In the rows, 128 means zero.
A single turn carries every row of the set below to another of its rows. Some are shown first; where does it send the rows asked next?
Vufik: [137 167 104 123 112 118 156 122 107 133 141 123]
kitem: [126 116 134 130 129 123 107 120 133 115 157 152]
Mape: [154 142 142 120 128 128 114 106 148 114  99 165]
Segi: [142 124 113 127 123 136 116 130  99 109 101 133]
sofer: [169 149 116 127 115  98 106  71 144 113 142 120]
vola: [128 133 135 118 124 111 112 122 147 104 126 167]
lunam: [134 136 145 121 111 159 124  93 136  94 153 102]
toza: [154 150 106 133 137 159 134  90 123 121 122 171]
ser: [126 147 115 151 128 151 130  65 124  93 134 149]
Zezo: [165 146 152 104 118 157 129  88 125  86 146 114]
Rutup: [145 155 136  98 107 148 134 116 155  99 110 132]
Rati: [156 147 107 123 112  90 106  89 152 117 142 129]
navon: [128 146 102 126 132 133 134  99 118  92 154 173]
Fak: [124 123 116 133 117 128 113 119 100  90 108 124]
Nim: [162 172 121 128 119 132 155  89  93 127 135 112]
vus: [123 163 111 140 108 124 152 105 108 128 142 106]
donud: [121 154 105 138 125 140 135  88 137  99 118 168]
dofa: [131 115 147 148 129 137 103  88 129 110 153 132]
saz: [142 120 121 126 125 129 114 116  83  89 127 124]
Rupi: [155 166 132 135 139 129 149 117 150 141 117 121]
fen: [134 136 105 145 135 159 128  91 118 121 152 157]
Vam: [179 169 142 114 147 116 152 106 124 114 145 127]
zek: [152 121 122 135 127 145 113 108  87 106 110 119]
vaka: [139 167 120 134 112 121 153  88  95 111 149 106]
lovil: [166 148 108 127 115 103 106  88 155 133 128 128]
Vuva: [127 169 135 128 129  99 150 113 151 100 132 119]
Rom: [145 150 137 151 140 135 141 104 137 138 148 100]
paf: [146 167 149 138 135 113 147  81 136  95 137 103]
daf: [141 180 111 116 110 111 160 109 111 116 122 128]
zufun: [131 130 131 113 111 158 126 125 139 114 160 117]
Bubon: [149 154 131 122 142 109 147 125 126 118 172 123]
Zavo: [177 139 154 120 137 138 113  85 126 108 116 156]
sipaz: [154 154 116 126 138 143 135  73 109  88 141 168]
Kuvuz: [151 181 118 129 111 127 158  93 110 126 110 117]
vofem: [181 149 111 119 120 103 106  84 142 127 140 131]
kina: [145 131 126 130 121 134 117 102  95  87  93 123]
vedos: [154 133 120 115 125 126 118 120  90  90 104 138]
Fud: [163 141 111 137 115 108 102  78 146 130 145 116]
bekiv: [157 129 158 135 134 134 108  70 121  93 140 137]
zaz: [172 152 144 100 118 165 132 103 138 109 119 127]
geno: [134 144 129  92 109 139 132 133 145  97 145 135]
Zozu: [165 139 107 125 117  99 105  92 142 128 157 126]

ser turns into sipaz
Kuvuz turns into daf
Where do these go?
Mape turns into vola
Fak turns into saz
zufun turns into lunam
Rom turns into paf
vofem turns into lovil

A single turn carries every row of the set below to another of its rows. Some are shown first; where does it send the rows asked next?
R: [115  89  98 142 171 159 116 162 159 119 127 126 113 125 118 103]
C: [ 97 116 123 110 114 127 116 172 127 161 117 150 116 156 125  79]
S: [125 129  80 139 153 118 116 191 143 146  99 140 120 161 116 102]
T: [138 119 121 103 116 150 137 155 131 150 153 149 114 165  87  97]
G: [136 104 149 129 125 141 113 131 133 161 117 152  68 118 114 113]
A: [130 111 100 132 177 131 127 165 122 132 100 126  73 125 129 117]
P: [115 124 123  97 130 117  84 152 137 170 118 151  88 139 113 145]
F: [155 131 140 102 113 144  93 158 149 158 127 164 110 158 105 108]
E: [114 110 101 132 122 132 150 174 128 150 140 133 119 156  92  88]
N: [162 140 123 128 154 120  93 187 153 117 128 150 108 133 105  94]
D: [144 124  91 149 155 134 142 178 148 136 140 143 118 156  86  92]
W: [142 114  97 105 161 158 103 132 153 105 134 145 106 140  95 124]
H: [160 130 116 125 158 125 109 132 134 127 111 152  66 123  99 128]
Z: [128 132 135  95 174 121  80 165 144 139 133 154  83 127 126 121]
B: [ 86 118 119 134 146  99  95 161 143 166 116 155  91 125 120 110]
U: [118  92 124 111 110 150 105 135 144 124 139 132 105 118  94 120]
V: [122 124 108 138 183 125  88 172 161 166 111 154  94 139 127 129]
Q: [105 106 110 130 155 143 131 131 125 168  99 156  78 146 131 102]
L: [ 94  94  91 140 132 148 119 123 155 145 120 152 116 143  98 106]
J: [164 123 126 123 146 150 129 174 147 130 159 144 111 147  88  93]

P turns into Z
D turns into E
A turns into Q
Where do these go?
W turns into R
C turns into F

A single turn carries every row of the set below to another of its rows. Some are shown first; where does it send the rows asked next?
Bik: [161 141 146 152 102 146 149 110 138 138 110 120]
Bupo: [119 150 116 162 130 109 111 134 129 109 128 124]
sati: [126 138 120 111 138 150 113 123 140 133 164 153]
kasa: [129  99 120 113 127 123 131 135 155 163 130 140]
gigof: [147 151 138 107  93 121 157 134 167 125 155 127]
kosa: [110 122 117 153 110 117 112 153 141 111 140 120]
mab: [129 138 132 133 129 146 115 142 110 142  97 135]
mado: [133 118 116 109 159 144 147 121 134 138 109 136]
rotu: [144 135 118 172 108 125 136 135 156 109 148 118]
Sev: [103 151 122  96 115  98 123 123 145 126 125 126]
fonor: [148 171 146 108 106 105 156 122 146 121 144 124]
Zamo: [139 132 139 118 133 113 161  92 140 138 106 116]
sakun: [166 117 121 128 131 136 167 118 163 149 128 134]
zem: [164 127 149 146  93 145 154 131 130 137 119 120]
vef: [131 134 131 140 116 136 105 144 124 158 107 140]
raf: [149 166 136 106 116 136 166 121 158 110 141 123]
kon: [136 130 132 118 146  95 130 123 120 158 114 141]
gop: [124 139 127 160 115 128 141 119 143  91 129 104]
Kili: [125 135 107 155 134 141 125 150 135  99 133 126]
Rever: [138 135 132 159 109 106 141 142 123  99 142 113]
kuv: [121 133 134 105 128 122 109 131 118 135 165 150]
gavud: [160 139 129 132 111  99 134 108 131 138 170 143]
biri: [148 131 157 143  90 132 147 115 128 136 110 111]
nad: [153 107 143 113 112 102 163 134 131 149 131 126]
Matop: [131 119 121 116 106 141 143  93 160 121 161 126]
loko: [145 138 131 110 131 127 158 104 107 101 150 127]
Lanuz: [134 131 109  95 117 125 141 167 137 123 146 142]
Zutof: [121 125 128 132 118 157 112 142 132 147 102 134]
ruki: [142 171  98 116 143 128 131 127 155 128 129 147]
lof: [113 148 130 105 143 134 111 107 123 126 149 143]

gop turns into Bupo
nad turns into kasa
Zutof turns into Bik
Where do these go?
fonor turns into kuv
loko turns into Sev

A single turn carries every row of the set below to another of its rows. Some are shown first; where does it send the rows asked next?
bazan: [141 144 121 144 106 118 102 135 174 140 134 122 136 135 121 122 135 159
 114 143 132 139  93 121 143 162]
Mik: [147 113 129 139 144 132 117 111 157 133 118 125  77 108 127 110 101 140
 100 125 116 143  97 137 157 144]
pebib: [114 122 138 145 120 122 149 151 127 128 148 149 163 113 149  97 113 129
 144 120  97 124 160 104 136 110]
zubat: [110 135 143 129 130 112 147 153 128 122 150 143 170 118 147 105 121 124
 156 118  97 133 152  98 142 119]
kub: [125 141 121 118 154 140 106 129 146 140 122 139 118 119 135 112 159 116
 152 108 148 149  72 131 162 152]
Fega: [102 126 145 136 142 133 146 153 114 118 142 145 154 108 145 100 116 124
 153 116 106 142 161 102 137 102]
zepet: [ 97 133 142 123 138 127 141 156 118 120 146 143 164 113 148 105 123 118
 162 119 103 143 149 103 142 114]
Pedu: [147 123 127 127 135 114 116 117 167 138 127 123  92 117 129 117 110 138
 107 127 108 137  85 135 162 161]
bap: [135 122 127 145 166 163 116 120 134 132 106 143  95 102 129  98 142 132
 132 100 157 153  98 132 150 120]
Niku: [116 127 124 154 137 173  94 135 141 130 113 127 102 114 118 111 125 155
 114 138 154 166 109 130 133 124]
bapo: [104 129 135 132 119 119 142 157 129 133 153 148 169 118 151 103 120 120
 155 125  96 128 149 106 140 121]
vafar: [172 122 130 163 147 128 133 111 155 133 112 144 107 107 125  96 136 151
 111  96 143 129 106 120 149 129]
resa: [162 142 124 135 134 104 122 121 168 140 129 141 131 123 131 110 153 137
 131 105 133 125  80 121 160 161]
Bava: [ 91 125 136 130 130 137 138 159 117 130 148 149 161 114 153 100 119 115
 160 124 102 136 150 110 139 113]
tib: [117 127 145 141 133 119 153 149 124 119 145 145 162 109 144  99 115 131
 145 115  99 133 162  97 137 108]
Niv: [127 125 123 113 144 128 105 122 158 139 127 121  89 119 132 119 115 124
 120 131 114 150  76 140 165 162]
patoz: [126 115 125 124 153 147 107 119 148 135 117 124  75 108 130 113 107 128
 114 127 122 156  88 142 159 144]
subak: [102 119 138 143 129 138 143 153 117 128 143 150 154 108 149  95 112 123
 149 120 104 134 161 107 136 102]
togak: [151 127 125 171 117 140 110 126 162 132 120 127 114 121 115 109 119 173
  95 135 140 144 117 119 132 133]
Lazo: [105 144 119 129 124 151  85 145 153 138 127 122 124 130 124 123 141 140
 134 146 146 164  86 129 144 153]

subak turns into Bava
bazan turns into togak
Where do these go?
Mik turns into patoz
kub turns into resa
Fega turns into zepet

